One turn moves each row of this set onto another row. After a few examples, where does it send each row asked below?
dak: [ 39.9   8.4  11.7   4.7 -15.9  17.4  -6.4 -16.5 -30.5  22.9   9.6  17.2]
tum: [-5.2  5.1  6.5  9.3  4.7 12.6 15.6 20.4 -5.6 -2.3  6.4 20.3]
sidi: [ 12.3 -14.3   7.6   0.2 -14.2  23.9   9.2  -4.9   8.6 -13.1 -20.2  20.4]
saseb: [ 31.5 -16.9 -23.2   1.8 -16.6  17.0   8.2  10.8 -22.6  35.0 -14.5  10.0]
Fige: [24.8 23.3 18.6  1.3 -2.4 10.4  0.7  6.6 -9.6 -1.1  4.1 -8.8]
lom: [  4.2  -2.4 -27.7  10.9 -17.1   4.0  19.5   2.4 -16.2  32.2 -10.5  15.4]
tuzu: [ 11.3 -24.4   6.0  -3.0  -9.3  41.8  12.7  -4.3 -23.3 -11.2  -4.7  19.7]
sen: [20.6 26.0 14.9 10.1  2.6 16.5  2.3  8.7 -8.5 -3.8  1.4 -1.2]
leb: [ -3.6   9.3   7.3  12.2  -5.3  12.3  20.9   8.6 -15.2  30.0  20.3   0.2]
mataf: [ 22.3 -14.6  -9.4  13.0 -20.7   0.2  -6.6   8.3 -13.0  40.1 -15.9   4.8]
pidem: [ 16.0 -16.5 -31.5   4.3 -28.9  10.7  -1.3  14.6 -20.3  17.4 -16.6  11.5]
nup: [ 24.7  -4.1   1.4  -5.7 -42.0  19.7 -10.9  -6.8 -13.3  28.8  16.5   6.9]
fafol: [ 35.6  -1.6   8.1   4.2 -36.1  29.6  -4.0  -7.6 -12.2  27.0  13.1  22.4]
Sateb: [ 20.6 -24.8  -6.4  14.3 -10.4  10.2  16.3  13.7 -22.5  35.6 -17.5   1.4]
Fadum: [ -4.5   4.5   5.5  15.7  -2.8  -2.5  11.8  14.6 -14.9  -3.5   0.8  25.3]
tebeb: [ 20.2   8.9   8.8  -1.5 -30.8  24.8  -8.8 -25.1 -26.3  12.1  10.7  21.7]
geni: [ 16.5 -21.5 -22.2   3.7 -14.8  22.4   5.1   4.4 -25.8  25.9 -29.8   5.0]
ganef: [ -3.2   3.1   9.0   1.0   0.8   6.0  15.2  17.1  -9.3 -10.9   2.5  21.5]
Kar: [ 18.8 -14.2  -1.8   5.7 -34.1  43.4  18.0  -3.6 -17.9  -5.5 -17.2  19.6]
rokop: [ -0.3  11.0  -8.3   3.0   2.5   9.2   9.8  20.1 -12.6  -8.4   2.5  22.8]
diz: [ -2.7  13.4   0.0  10.2  -8.0  15.5  18.1   9.3 -26.2  18.0  18.3 -13.6]
muzap: [ 38.8  -3.6  10.9  -9.3 -27.8  28.4  -2.2 -13.3 -16.6  25.2  10.2  20.2]
pipo: [ 31.6  -6.7   4.0  -4.3 -20.4  20.2 -17.2 -13.1 -18.1  37.7   4.8  15.9]
vofoz: [ 10.4 -17.1  12.0  -6.7 -26.7  38.5   8.7 -21.0 -21.8   1.0 -14.6  22.5]
gotot: [ 29.2  14.1   1.2  -4.4 -19.0  30.7  -4.2 -17.4  -7.9  21.4  15.7  -6.9]
Guro: [ 18.8 -20.1   0.8  -4.9 -24.8  35.8  22.1  -6.0 -20.0  -3.5 -22.1  21.7]
zuve: [  6.5 -22.5   3.0  -5.0 -18.1  37.2  -2.4 -21.0 -22.3  -8.5 -10.8  10.6]
keka: [  0.3  -2.6 -21.7  16.5 -22.7  -0.2 -13.2   6.2 -18.6  25.5 -10.8  16.5]
Figo: [  2.1 -26.3  -7.2  -1.8 -18.8  40.5   9.2   0.3 -16.9  -7.7 -18.5   2.1]
Bagiv: [ 19.4  20.4  22.5  12.8  -3.3  22.2  10.3  -1.7 -10.9  -3.4  -4.6 -12.5]
gal: [  0.6  17.3   8.8  14.5  -6.7  11.6  25.6  14.3 -14.6  22.2   5.9  -9.0]
kerod: [ 23.2  25.6  22.2   7.1 -10.6  10.0   9.3   5.0  -6.0  -3.7  -8.8  -4.8]
lile: [ 29.3 -15.9 -25.6  12.5 -23.2  23.6   3.2  16.9 -17.0  28.9 -13.5  11.3]
fufir: [ 24.1  -1.5   4.3   2.6 -24.3  11.9 -14.8 -25.6 -28.2  30.3   4.6  11.4]
Gep: [  2.4   5.5   5.6   0.6 -34.1  30.8 -13.4 -16.5 -16.9  18.6  17.8  -2.5]
repu: [ -1.7  12.4   1.2   5.9  -8.4   5.4  26.4  16.2 -20.1  22.2   7.1  -9.8]
gunav: [  1.8 -12.9   6.3   9.7 -27.2  24.8  -5.2  -2.5  -3.8  -9.7 -28.5  -1.0]
mevo: [ 16.7 -12.2   5.6  -2.1 -42.7  29.3   6.5  -9.0 -13.8 -11.4 -18.4  11.5]
sagif: [  9.5 -31.7 -12.8   9.6 -13.9   9.0  -0.7   0.7 -19.6  28.5 -23.0   2.3]
tubo: [ -0.8   8.0   6.3   1.9 -11.9  14.1  22.6  17.6  -9.0  25.8  17.4 -10.0]
mukon: [ 3.1  3.6 -2.1 14.2 11.9  8.5  5.9 18.7 -8.7 -5.0 -4.5 21.6]
Vugo: [ 21.0   9.6  22.6  10.6  -1.5  13.6  -1.6   9.8  -2.7  -6.3   0.1 -11.6]

tubo moves to rokop
fufir moves to sagif
Where do these go?
Guro moves to muzap
mevo moves to nup
gunav moves to Gep
tum moves to sen
lom moves to sidi
mukon moves to Bagiv
ganef moves to Fige
Kar moves to fafol
Fadum moves to Vugo
pipo moves to geni
dak moves to Sateb
tebeb moves to mataf

